rotation ticks, each row followed by its count of ticks
The counts run from 0 to 344.
[ 13,   3,  -4,  21,   6,  11,  -7, -20,   1,  22, -27,  18,  -1, -11,  14,
  10, -14,  -6,  -9,   7, -20,   8,   2,  -7,  17,   6, -35,  13,   7,  17,
 -25,  -4, -21, -16, -27, -23, -10,   6, -35,  15,   1,   0,  28, -20,  -9,
  -4,  16, -12,  15,  22,   7,  -6, -10,  13,  24,  30, -20,   1, -17] : 12
[ 11,  17,  -7,   1,   5,  -7, -17, -26, -11,  31, -20,  17, -12,  -5,  12,
  20,   1,  -3,  -8,  16,  -2,  20,  -5, -12,  25, -10,  -6,  -2,  12,  17,
 -24, -11, -25,  -8, -16,  -8, -13,   3,  -6, -10,   3, -12,  16, -29,  -9,
  -5,  38,  14,   8,   8,  16, -20, -25,  10,  21,  36, -11,   8, -20] : 50
[ 16, -12,  16,  14,  25,   7, -36, -15,  -4,  23, -22,  -5, -42, -20,   6,
   6,   0,   7,   4,   9,  -3,   1,  -5,  -7,   0,   6, -16,  11,   6,  42,
 -12,  -9, -27,  -3,  -6,  -3,  -8,   0,   1, -10,  18,  -5,  13, -13, -10,
  -8,  22,  16,   9,  13,  23,  -3,  -8,  30,   6,  29,   3,  21, -13] : 247
[ 28,   4,  -2,  -3,  14, -15, -34,  -2,  -5,  33, -11,  21, -18, -15,   4,
  18, -16,  13,  -7,  13,  10,  20,   6,  -8,  13,  -6, -30,  19,   2,  27,
  -8, -15, -29,   0,   3,  15,   4,  -2, -19,  -7,  19, -16,  14, -13, -24,
 -12,  25,  -4,  -5,  10,  22, -23,  -6,  11,  13,  28,  -3,  10,  -6] : 103
[ 14,   8,  -2,  -9,   1,   2, -15, -25, -18,  42, -19,  18,  -6,  -4,   5,
  -3,  -8,  20, -24,  23,  -7,  15, -13,  -4,  16,  -6, -32,  13,   6,  19,
  -8,  -4, -25,   1, -25,   6,  -6,  -3, -18,   4,   8, -11,  13, -23, -14,
  -4,  30,   0,   9,   7,  17, -10, -18,   7,  23,  35,  -9,   5, -20] : 277
[ 25,  -1, -10,  -3,  24,   0, -20,  -8,   1,  33, -19,  10, -23, -12,   5,
  18,   0,   6, -14,   6,  -4,  12, -18, -21,  19,  -4, -16,  14,  27,  18,
 -25,   2, -24, -16, -13, -10, -10,  -2, -21, -10,   2, -15,  14, -18,  -6,
   4,  31,  -8,   8,  28,  28, -18, -14,  24,  16,  30,   4,  14, -12] : 145
[ 15,  10,   0,   5,  14, -14, -27, -14, -13,  30,  -4,  17, -13, -20,   3,
  11,  -7,  13, -12,   8,   7,  13,  -3, -10,  12, -13, -30,   7,   6,  26,
 -11,  -7, -24,   4,  -6,  18,   6,  -7,  -5, -24,  14, -16,  20, -21, -22,
 -14,  42,  10,   5,   0,  17, -12, -15,   6,   9,  38,   0,   4, -24] : 215
[ 12,   4,  10,   1,  11,   9, -33, -21,   1,  31, -11,  -3, -28,  -9,   6,
  15,  10,   6,  -4,  10,  -5,   3, -15,  -7,   8, -11,  -9,   6,  15,  31,
 -11,  -8, -32, -11,  -6, -13, -15,  -5,  -1,  -3,   3, -19,  15, -27,   3,
  -4,  35,   5,   7,  15,  29, -13,  -9,  21,  10,  39,   4,  20, -17] : 283
[ 19,   1,  -5,  -6,  18,  13, -39, -14, -14,  25, -12,   4, -11, -19,   9,
  25,  -8,   6, -13,   7,   1,  10,   2,  -2,   4,  -8, -30,  -1,  10,  20,
  -3, -22, -38,  -8,   4,  -7,  -4,  -3,  -5,  -2,  21, -12,  19, -32,  -2,
  -7,  27, -15,   2,  21,  18, -27,   1,  11,   3,  29,   0,  22, -24] : 232
[ 13,  -7,   9,   8,  19,  15, -33, -20,   2,  27,  -9,  -3, -31,  -8,   0,
   8,   7,   7,  -4,  12, -10,  -1, -14,  -9,   6,  -8, -14,  14,  23,  28,
  -8,  -8, -33, -17,  -4,  -9, -19,  -5,  -3,  -7,   6,  -9,  17, -23,   2,
  -6,  32,   0,  13,  21,  24,  -4,  -5,  31,   8,  35,   0,  21, -13] : 170
[ 16,  -5, -13,   5,   4,  11, -22, -43,  -6,  28, -24,  22, -18,  -7,   1,
   2,  10, -10, -29,   2,  -1,   5,  -6,  -1,  15,  -8, -23,  -3,  12,  17,
 -27, -13, -35, -20, -12,  -8,  -1,   4,   6,  -1,   3, -14,  19, -25,  10,
   8,  28, -12,   5,  16,  21, -12,  -8,  -2,  15,  35, -10,   9, -12] : 301
[ 15, -13,  -3,  23,  30,   7, -23,  -7, -14,   8, -22,   4, -11, -31,  10,
   5, -12,  -5,  -9,   1, -10,   9,  13, -18,  17,   2, -35,  -3,  18,  24,
 -21,  -9, -19, -18, -14,  -5,  -6,   9, -12, -15,  14,   6,  26, -22, -18,
  -9,  21,   1,  17,  23,   6,  -6,   0,  12,  10,  32, -12,  11, -21] : 290
[ 28,   5,   6,  12,   6,   6, -17, -19, -15,  27, -25,  23, -15, -10,   9,
  18, -15,  13,  10,   7,   4,   8,   0,   9,   3,  24, -36,   4,  -9,  30,
  -9,  -6, -23,  11, -14,   1,  -8, -11, -20,   4,  16,   1,  19,   0, -31,
 -10,  20,  16,  -2,   6,   7,  -5, -23,  28,  16,  20, -14,  -4, -17] : 236
[ 23,  13,  -5,  -2,  -1,  -5, -19, -26, -14,  34, -26,  32,  -9,  -7,   8,
  28,  -7,  -2, -16,   3,  13,  16,  -7,   8,  14,  -3, -27,  -7,  -4,  16,
 -21, -16, -31,   2, -13,   4,   0,  -4,  -7,  -3,   7, -16,  20, -12, -21,
  -1,  35,   8,  -7,   2,  16, -17, -29,   7,  20,  28,  -8,  -3, -15] : 86
[ 23,  -8,  18,  18,  18,  24, -35, -25, -15,  15, -29,   6, -31, -17,  10,
  13,  -8,   2,   5,   5,   1,  -1,   4,  11,  -3,  18, -34,   0,  -5,  37,
  -2, -15, -30,   5,  -5,  -6,  -6,  -6,  -2,   7,  15,   1,  22,  -1, -20,
 -14,  13,   8,  -2,  18,   7,  -5,  -9,  27,   5,  20,  -3,  14, -10] : 211
[ 22,   9,  -1,   1,  20,   9, -22, -12, -10,  29, -23,   8, -19,  -1,  16,
  29,  -4,   2,   5,  16,  -2,  11, -10, -12,  19,  -1,  -8,   6,  23,  21,
 -20,  -7, -27,  -9, -10, -16, -18,  -6, -17,  -7,   7,  -4,  18, -20, -12,
  -3,  32,   5,   1,  18,  18, -20, -23,  32,  17,  27,  -4,  11, -20] : 144
[ 22, -10, -12,  11,  27,  -7, -21, -11,  -9,  18, -13,  15, -10, -29,   3,
  13,  -2,   0, -18, -10,   4,   3,   2, -21,  15,  -6, -32,   0,  23,  22,
 -25,  -4, -21, -13,  -8,   4,  -1,  -3, -11, -29,   8,  -9,  25, -19, -15,
  -2,  35,  -8,   6,  17,  21, -11,  -6,  11,   3,  36,  -2,   9, -19] : 7
[ 17,  -4,  -5,  10,   6,   1, -17, -20, -22,  30, -11,  15,   3, -18,   4,
  -4, -16,  28,  -8,  15,  -2,   5,  -4,  -3,   5,   5, -46,  10,   0,  28,
   0,  -1, -26,   6, -17,  12,  -6,  -7, -17, -11,  18,  -3,  21, -19, -26,
  -9,  25,   9,  12,   3,  13,   0, -10,  11,  11,  35, -10,  -1, -29] : 45
[ 24,  12,  -4,  -2,   2,   4, -22,  -8,  -4,  37, -19,  16,  -5,  -6,  12,
  37, -14,   4, -15,  -1,   2,  11,  -7,   1,   6,   3, -36,  10,   2,  15,
 -13, -11, -28,   1,  -5, -10,  -6, -10, -32,  14,   7, -23,  23, -11, -12,
  -6,  29, -17,  -1,  20,  18, -25, -20,  13,  16,  24,  -2,   2, -14] : 294
[  9,  -9,  23,  18,  12,  14, -28, -16,  -3,  30, -15,  -5, -24, -14,   1,
   1,  -3,  11, -14,   6, -19,  -6, -11,   3,  -5,  -2, -39,  19,   9,  36,
  -1,  -2, -22,   1, -22,  -6, -10,  -6, -19,  13,   4, -12,  28, -10,  -4,
 -16,  24,  -8,  23,  22,  14,   5,  -7,  17,  11,  34,  -3,  12, -15] : 227
[ 22,  -2,  -1,  13, -11,   1, -11, -39,   0,  34, -27,  27, -24,  -4,   1,
   4,   0,   9,  -3,   8,   2,   2, -14,  11,   0,  17, -32,  18,  -9,  32,
 -18,   2, -28,  10, -22,   0,  -4,  -7, -10,   9,   6, -15,  14,   2, -15,
   1,  20,  12,  -3,   0,  22,   8, -24,  15,  19,  26, -13,  -9,  -5] : 261
[ 12,   2,   9,  18,  13, -10, -37, -26,  -6,  21, -19,   8, -36, -23,   7,
   4,   1,  -2,   3,  13,   2,   7,   5,  -1,   4,  -6, -19,   7,  -1,  41,
 -20, -20, -36,  -4,  -5,   4,   3,   9,  10, -16,  17, -10,  13, -27,  -7,
 -13,  27,  23,   6,   1,  18,  -6,  -1,  10,   8,  35,  -7,  17, -13] : 153
[ 17,   0,   1,  22,   1,  -7, -18, -33,   9,  22, -24,  21, -29,  -6,   7,
   2,  -2,  -4,  15,  16,  -4,  10,   0,   5,  10,   6, -14,  24,   0,  40,
 -23,  -8, -39, -11, -15,  -6,  -7,   4,  -6,   1,  10,   1,  16, -13, -18,
  -8,  17,  21,  -3,  -1,  17,   8, -12,  22,  24,  30, -19,   2,  -1] : 91
[ 19,   3,   2,  -3,  18,  -7, -33,   1, -15,  33, -15,   7,  -8, -24,   7,
  15, -17,  19, -18,   8,  -3,  14,   0, -11,   7,  -4, -35,  11,   1,  27,
  -7, -12, -24,   6,  -7,  -2,   3,  -3, -17,  -2,  15, -21,  15, -24, -11,
 -14,  25, -13,  15,  17,  22, -25,  -4,   6,   4,  26,   5,  16, -24] : 26
[  5,  -3,  14,  17,   7,  21, -22, -20,  -2,  26, -24,   2, -16,  -9,   7,
  11,  -3,  -1, -16,   2, -22,   1,  -5,   5,   0,   8, -38,  11,  -1,  28,
 -14, -13, -27,  -3, -24, -19, -10,  -3, -23,  27,   4, -13,  29, -18,  10,
  -6,  17, -13,  18,  25,  10,  -7,  -3,   9,  14,  31,  -3,  10, -13] : 37
[ 14,  -4,  -4,  22,  -5,  20, -14, -38,   7,  24, -25,  19, -11,  -9,   9,
  11,  -1,  -4,  -9,   0, -13,  -2,   0,   8,   4,  15, -40,  19,  -5,  23,
 -26,  -7, -34, -11, -22, -26,  -7,   2, -17,  25,   9, -14,  25, -22,  10,
   4,  11, -10,   9,  20,  13,  -4,  -4,   5,  13,  26, -15,   1, -12] : 244
[ 17,  -1,  12,  27,  10,  -4, -35, -24,  -2,  16, -16,   7, -36, -22,   8,
  12,   0,   1,  11,   7,   0,   4,   3,   0,   0,   5, -14,  11,   0,  43,
 -14, -13, -30,   1,  -2,   1,  -2,  -1,   7, -15,  17,  -7,  17, -18, -12,
 -15,  25,  29,   1,   3,  20,   3,  -8,  22,   6,  36,  -6,  15, -12] : 40
[ 18,   2,  -2,   2, -11,  14, -12, -52,  -9,  36, -26,  26, -14,  -4,   7,
   5,   7,   5, -17,   5,  -1,   2, -12,  17,   4,  14, -33,   2, -11,  21,
 -18, -11, -31,   4, -24, -10,  -4,  -7,  -5,  17,   6, -18,  15, -15,   2,
   9,  21,   6,   3,   5,  18,  -6, -18,   3,  11,  29, -11,   0, -17] : 338
[ 15,   6,  15,   7,   8,  16, -30,  -8, -16,  30, -15,   3,  -2, -16,   6,
  26, -15,  10, -17,  -1,  -7,   6,  -3,   8,  -2,   4, -48,  -4,  -4,  26,
   0, -17, -27,   9, -12,  -7,  -8,  -8, -21,  13,  13, -16,  34, -19,  -5,
 -11,  25,  -8,  14,  23,   7, -20, -11,  12,   4,  25,   2,   6, -27] : 62
[  4,  -9,   8,  32,  11,  13, -20, -28,  -1,  16, -24,   5, -15, -23,   9,
   3,   2,  -4,  -9,  -1, -24,  -2,  -2,  -2,   2,   9, -36,  10,   3,  30,
 -24,  -7, -22,  -8, -25, -23,  -7,   3, -14,   7,   6, -12,  26, -25,   7,
  -9,  14,   3,  24,  22,  12,   2,  -1,   6,   9,  39, -13,   8, -23] : 38
[ 18,  -1,   1,  15,   2,  18, -26, -18,  -7,  22, -18,  12,  -2, -25,   9,
  29, -11,   0, -14, -10,  -5,   1,   2,   9,  -4,   9, -50,   3,  -5,  21,
 -12, -18, -30,   1,  -5, -15,   0,   0, -16,  16,  14, -18,  33, -19,   1,
  -5,  16, -20,   6,  25,  11, -17,  -1,   1,   0,  25,   0,   6, -19] : 269
[ 27,   6,   6,   0,   1,   5, -26, -12, -12,  37, -19,  27, -10,  -1,   5,
  19, -20,  14,  -9,  12,   4,  15,  -2,  12,   8,   4, -36,  12,  -6,  22,
   0, -13, -30,   3,  -8,  10,   1,  -9, -23,  14,  14,  -9,  24,  -4, -27,
 -11,  26,  -7,  -6,   9,   6, -11, -18,  15,  20,  20,  -9,  -2, -10] : 10
[ 18,  15,   4,  -3,  -2,  10, -18, -25, -21,  40, -25,  17,  -3,  -2,  12,
  19, -12,  12, -14,  12,  -3,  11,  -9,   9,   9,   8, -36,  -1,  -8,  18,
  -8,  -8, -26,   6, -23,  -3, -10,  -7, -18,  15,  12, -13,  19, -12, -14,
  -2,  28,   5,   4,  12,   7, -17, -29,  13,  17,  28, -10,  -1, -23] : 200
